In the rows, zero is written as 128.
The rows below come in pairs that one turn or mirror swaps. Which row does each named row swap with?
Z283: [158  99 106 102 151  81 110 124 153 104 100  91 144 107 158 121 137]
Z565: [152 139 106 105 128 142 133 137 121  94 122 116 159 130 150 128 139]
Z612: [168 148 142 114 128  99 160 168 137  93  95 109 134 113 152 162 141]
Z683: [203 113 135 110 124 111 104 128 133  86 111 118 142 121 140 115 160]
Z969: [166 117 107 142 109 111 136 174 153 100 104 108 145 116 141 172 114]
Z140: [162 104 154 111 134 104 137 181 161 123 110  78 144 132 166 137 124]
Z436: [174  96  99 125 170 132 128 146 127 119 106 109 136 113 160 133 141]
Z251: [149  85 161 128 137 104  87 130 158  91 111 104 135 124 153 116 141]
Z343: [160 143 136 124 120 104 147 153 143  91 106 123 140 109 162 173 156]
Z563: [131 106 144 143 125 100  97 136 153 114 107  95 149 107 115 112 134]
Z345: [169 120 112 138 112 105 139 174 150 103 104 105 148 106 140 173 120]
Z259: [166 105 108 112 135 119  96 142 128 109 122 118 150 109 188 118 137]
Z776: [122  96 142 103 142  99 129 186 136 105 116  91 126 110 152 115 145]
Z847: [163 109 147 102 154 126 119 176 150 127 125 123 117 128 127 141 150]
Z898: [183 154 141 115 119  83 123 170 152 105 112 109 142 137 146 157 139]
Z40: [171 107 107 149 113 112 133 171 154  97 105 108 144 121 145 175 119]
Z914: [169 144 132 121 127 104 158 158 145  90  95 109 135 110 153 169 135]
Z552: [142  96 142 112 130 109  72 142 140 103 121 113 148 116 171 117 137]
Z79: [154 160 128 113 124 122 119 139 126 107  99 108 155 130 127 110 118]
Z881: [150 110 117  91 158 128 141 154 120  90 133 109 127 137 148 133 145]
Z559: [170  80 137 106 140 111 139 172 158 102  98  93 133 107 157 140 110]
Z567: [157 107 120 135 134  80 130 151 171 105  96  98 131  93 124 152 118]
Z766: [138 135 124 146 109 126  97 142 148  84 124 111 156 142 152 121 128]
Z695: [201 111 129 107 126 116 108 120 145 102 112 109 137 124 135 108 156]
Z713: [200 104 131 110 141 119 103 122 141  92 115 104 129 127 139 117 162]
Z481: [162 128  97 101 141 136 144 150 118  96 113 107 135 149 151 137 144]
Z439: [125  98 141 102 134  92 109 189 149 114 128  96 133 112 151 127 151]
Z252: [161 110 150 100 139 127 133 174 157 128 128 132 120 123 136 139 157]
Z134: [166  93  97 102 146  94 121 132 160  96 104  86 140 109 157 110 132]
Z651: [157 113 162 139 152  97 100 166 145 115 112  86 135 145 155 127 158]
Z667: [155  90  98 120 133 111 138 141 168  85 125 109 135  89 157 128 120]
Z101: [166  75 137 149 127 115 118 159 150  87  89 107 136 112 152 166 140]
Z775: [158  80 123 121 150 121 123 170 131 109  91 115 127  99 128 131 108]
Z823: [159 157 137 120 121  85 115 161 132 107 121 120 135 136 148 162 156]
Z129: [135 103 146 122 110  88  95 169 155 111 125  87 152 112 130 120 130]
Z289: [138 131 121 149 111 128  94 147 146  88 124 110 150 144 148 124 121]
Z949: [172 143 132 111 129  83 105 162 138 109 113 105 134 156 148 155 155]
Z213: [149  94 120 149 138 102 145 152 160  89 115 117 123  83 145 137 140]
Z626: [131 135 123 141 112 126  99 139 150  83 129 109 157 133 155 116 125]
Z733: [157 110 151  97 146 133 139 170 159 123 118 134 128 129 128 144 144]
Z891: [114 111 131 136 124 119 107 145 135  84 124 108 135 104 140 104 145]
Z811: [180 125 134  97 144  76  98 147 137 108 114  97 135 149 133 146 147]
Z655: [164  72 129 120 149 118 125 171 142 110  97 118 119  97 138 138 114]
Z575: [144  92 162 134 139  98  92 129 163  82 111 107 133 125 157 127 145]
Z412: [163 143 107 109 135 129 150 131 123  95 111 101 146 144 139 129 129]
Z459: [143 158 127 109 129 117 110 122 124 104 104 118 153 130 147 121 134]
Z972: [140 159 132 115 119 121 104 130 120 105 107 113 158 127 137 119 133]
Z526: [140 103 133 143 141 127  86 153 149  99 100 121 137 132 139 110 109]

Swapped with Z259: Z140
Swapped with Z575: Z775
Swapped with Z552: Z559
Swapped with Z667: Z129
Swapped with Z481: Z949

